In the rows, 128 means zero.
The rows of Y fall into a few groups, which share some directions, and each row is roughly a mix of its group's hidden directions.
Y (95 x 10):
[[116 164 128 159 140 158 139 139 154 156]
 [ 93 125 134 132 137 117 102 122 112  76]
 [107 145 151 173  95 137 146 111 134 136]
 [133 164 117 125  86 144 166 119 122 138]
 [ 85 109 141 145 138 114 125 142 119  84]
 [155 143 123 105 127 134 116 129  71 114]
 [154 164 114 110 104 129 164 147 121 147]
 [166 121 106  96 112 125 121 152 101 150]
 [164 106 111 122 151  98  90 117 123 122]
 [142 103 143 100 113 124 110 159  86 132]
 [171 156 116 114 126 144 127 121 121 171]
 [101 136 156 172 116 132 113  95 140 133]
 [122  83 125 126 105  94 128 152 111 105]
 [132 104 148 132 169 126 108 127 149 168]
 [149 151 112 121 107 101  85 133 102 115]
 [165 178 125 121 134 153 120 132 124 149]
 [164 146 140 149 151 138 115  92 150 146]
 [119 153 147 122  80 150 142 127  97 134]
 [107 129 141 139 164 145  92  99 154 125]
 [149 135 128 120  93 159 133 147  84 124]
 [120 126 138 137 175 125  83 119 149 117]
 [108  83 147 147 145 121  91 126 129 111]
 [114 135  95 149 104 104 167 115 105 122]
 [129 103 130 122 133 120 107  99 182 116]
 [142 176 138 117 107 130 168 135 141 139]
 [114  95 120 106 176 144 126 105 143 127]
 [149 175 125 106 141 138 146  95 137 144]
 [158 156 134  96 142 144 104 141 151 153]
 [122 162 142 163  85 113 148 124 120 130]
 [ 99 105 165 150 149 145 126 114 159 129]
 [106 105 138 157 166 115 121 135 165 114]
 [125 130  96 105 155 112 110 156  93 114]
 [ 84 114 155 150 109 125 135 122 135  93]
 [125 102 120 123 142  90  99 133 106  90]
 [149  98 121 100 162 121  97 135 155 121]
 [138 155 113 168 157 125 140 115 160 145]
 [124  76 108  90 129 134 133 117 109 121]
 [130 132 114  74 120 148 145  92 130 123]
 [127 116 123 163 105  96 149 165 127 110]
 [159  86 131 100 147 119 109 126 133 100]
 [112  78 138 146 117 112 137 157 102 126]
 [111 139 122 153  86 135 140 148 134  87]
 [126 134 141 152 178 132 139 141 158 154]
 [138 120 108 103  88 114 169 129 109 116]
 [147 134 103 159 145 102 103 120 159 105]
 [150 124 114  86 144 129 103 151  94 119]
 [177 135 111 100 120 121 123 107  98 117]
 [132 169 131 113 139 168 141 103 132 154]
 [140  97 148 120 157 128 128 167 100 107]
 [138 155 113 154  85 116 149 140 102 139]
 [155 153  96 144 165 117 117 106 133 147]
 [ 70 118 135 127 118 123 127 162 131 111]
 [153 154 115  89 130 147 143 118 138 165]
 [139 168 119 151 152 131 135 137 161 160]
 [130 140 128 112  89 159 165 112 131 154]
 [131 105 128 109 156 134  80  96 127 122]
 [149 137 135 172 121  94 136 156 123 104]
 [ 96 139 111 159 103 108 151 100 122 109]
 [153 149 116 113  85 124 154 140 108 152]
 [161 126 107 114 146 126 137 170 121 161]
 [150 132 127  92 141 143 126  78 106 130]
 [158 111 126  88 131 105 100 113 105 112]
 [119 126 148 164 164 140 100 129 155 149]
 [ 98 175 127 131 126 145 115 153 111 154]
 [129 146 143 135 121 153 173 132 151 165]
 [140 164 113 125 134 147 175 137 140 153]
 [120 102 125 101 167 146  98 120 144 104]
 [135 112 142 156 158 128 136 130 177 149]
 [ 99 124 142 168 147 118 101 113 136  97]
 [105  98 130 150 145 128  81 148 147 126]
 [145 103 119 118  98  96 153 145  97 112]
 [137 173 124 141  86 132 151 149 121 120]
 [131 121 131 133 150  97  86 150 122  92]
 [127 179 146 111 117 166 115 141 133 133]
 [179 159 116 126 116 115 114 157 117 122]
 [115 110 117  87 102 125 132 160  97 113]
 [156 140 122  87 137 132 137 131 113 174]
 [133 139 115  96 149 137 108 173 107 148]
 [116 163 157 173 127 144 132 104 131 136]
 [113 136 119 153 106 134 169 166 135 150]
 [ 89 101 133 151 104 121 165 141 127 115]
 [139 108  91  88 109 107 127 121 109 106]
 [115 116 161 151 105 140 104  98 138 159]
 [134 159 102 132  89 115 143 135  98 104]
 [106  91 146 126 139 120 109 127 168  99]
 [103 119 135 169 156 127 110  92 137 143]
 [154 161 124 131 149 144 108 116 149 169]
 [138  89 108 129 168  99 128 138 136 104]
 [136 163 102  92 111 137 109 129  99 145]
 [100 123 117 163 146 117 156 112 166 137]
 [113  94 122 167 151 106 104 129 150 116]
 [126 170 137 131 112 138 154 168 137 152]
 [ 91  96 136 152 136 107 140 106 146 102]
 [106 127 158 131  78 139 141 111 115 104]
 [100 110 160 145 158 144 115 110 161 120]]

One row of each group comes first, with its name. Which group is each row after those in?
[113 153 152 173  96 122 145 138 131 113] -> P
[160 118 109  86 135 139 110 120 105 157] -> W
[111 119 137 180 143 117 155 121 157 130] -> U

[104  74 141 120 126 112 105 132 114 109] -> W
[158 150 146 139 140 151 118 109 156 166] -> U
[128 163 131 141 101 138 174 120 132 154] -> P
[113 119 130 151 145 146  74 124 148 109] -> W
[106 117 161 168 117 130 146 108 157 115] -> U
[143 186 111 116 132 142 152 121 142 140] -> P
[120 132 130 157  81 114 139 147 103 101] -> P
[151 151 100 121 167 140 140 153 138 155] -> P
[138  89 125 113 115  85 130 130 105 102] -> W
